In the data rows, the value 500 means zero.
Some points, one per row:
<527 460 536 564 538 522 522 476 538 486 476 603 485 506 472 538>
<427 498 509 698 734 601 522 350 414 546 478 429 376 777 309 409>
<549 526 492 382 499 475 542 585 541 531 516 500 498 416 598 537>
<423 473 594 764 771 632 515 272 320 439 489 391 578 850 142 636>
<516 562 517 352 366 414 378 709 671 458 542 529 535 264 703 574>
<484 634 417  43 166 271 407 801 743 597 471 602 435  22 991 317>
<518 636 505 246 341 329 467 747 754 560 446 606 340 196 870 441>
<457 571 470 474 549 480 485 514 527 557 511 462 411 458 492 367>
<514 498 480 428 441 529 484 541 505 432 483 549 590 422 651 601>
<435 370 442 823 712 636 533  92 270 450 396 334 572 808  84 480>
<492 337 483 717 612 656 428 264 378 389 453 528 743 686 279 734>
<557 615 530 240 156 413 419 741 738 585 560 737 478 260 846 430>
<499 497 533 562 491 486 401 513 580 435 484 493 599 467 437 595>
<529 544 460 409 398 549 448 567 511 509 501 571 559 472 589 517>
<496 653 564 272 421 329 459 711 780 590 487 700 415 333 779 388>
<445 340 415 946 738 786 566  89  89 451 540 298 617 918 104 536>
<531 634 565 276 316 249 423 801 927 529 495 569 388 179 774 437>
13 more points follow, each with its number after it:
<501 480 511 445 470 480 530 542 506 583 492 500 503 357 530 501> 0
<455 516 438 850 761 545 549  52 264 498 404 295 564 968   0 412> 1
<453 399 561 637 671 599 521 463 406 496 498 613 563 638 445 656> 2
<396 422 499 826 710 648 554 120 345 501 505 325 529 774  38 409> 3
<487 344 567 605 562 631 489 471 383 363 487 385 506 731 274 602> 4
<532 506 585 157 239 263 446 951 827 553 555 544 374 151 940 461> 5
<472 394 510 804 666 643 487 190 301 425 457 373 609 825  61 532> 6
<524 482 485 525 552 572 512 437 466 494 485 555 463 567 472 477> 7
<421 360 392 740 686 639 519 187 203 468 368 347 554 822 120 552> 8
<488 495 476 705 654 566 516 232 364 466 399 378 517 800 104 495> 9
<505 392 446 620 489 490 454 458 461 481 506 378 559 485 426 482> 10
<562 508 461 427 323 354 531 674 581 530 469 441 421 307 649 401> 11
<540 659 552  45 197 325 415 830 787 582 587 695 496 128 999 386> 12
Which of these numbered points is nearest to each point below, ignoring the direction in which the first points spread most? Its number follows each.
<529 593 579 306 314 328 469 648 824 585 506 747 545 233 629 429> > 6
<500 354 513 617 566 562 502 507 398 396 552 360 481 642 435 535> > 5
<404 460 540 682 616 493 558 288 443 502 461 432 520 603 255 428> > 3
<602 520 558 494 494 462 509 549 525 433 579 534 495 540 412 503> > 6
<494 488 551 512 614 506 545 619 546 512 562 632 466 482 636 629> > 2
<488 243 508 828 733 777 519 220 159 343 433 292 580 981   0 707> > 4
<618 406 486 268 242 366 506 999 678 397 534 544 415 282 923 603> > 4
Now 13 new points, numbered from 0 again:
<541 571 485 296 304 418 413 606 682 472 478 609 560 335 688 556> 0
<503 665 486 131 207 275 459 813 799 548 485 659 475 116 878 453> 1
<577 588 427 310 358 430 479 609 567 571 566 444 426 311 680 339> 2
<532 568 537 328 434 351 501 767 702 569 535 692 450 274 770 504> 3
<467 439 541 615 523 526 459 354 481 526 481 496 605 561 266 499> 4
<583 612 573 354 375 534 448 591 585 446 532 598 514 455 560 568> 5
<551 340 446 895 696 747 454 178 191 349 477 339 642 841  94 716> 6
<486 478 526 665 592 596 423 419 418 419 496 451 606 614 324 668> 7
<565 582 444 154 166 315 423 785 736 533 507 700 547 130 927 555> 8
<509 556 522 320 403 359 496 679 636 559 508 643 454 275 707 447> 9
<560 460 487 473 480 519 540 516 456 539 562 593 490 417 644 544> 10
<497 320 428 841 661 641 595 218 185 428 467 232 492 767 162 510> 11
<482 246 439 955 705 717 503 176 190 403 496 245 678 862  73 567> 12
The same question for these:
<534 509 533 514 497 591 420 372 418 472 441 541 534 675 379 574> > 5
<486 595 517 273 291 421 386 658 713 510 490 641 548 291 754 552> > 0
<488 374 547 701 623 655 428 354 369 349 443 556 681 668 316 758> > 7
<473 541 566 174 406 341 503 922 764 593 515 796 407 134 999 573> > 3
<585 588 484 267 303 421 471 698 615 561 553 647 521 264 729 561> > 8
<515 363 488 777 685 697 528 249 264 409 473 484 601 785 175 679> > 0
<521 465 473 598 532 591 592 439 336 508 574 520 488 575 438 564> > 10
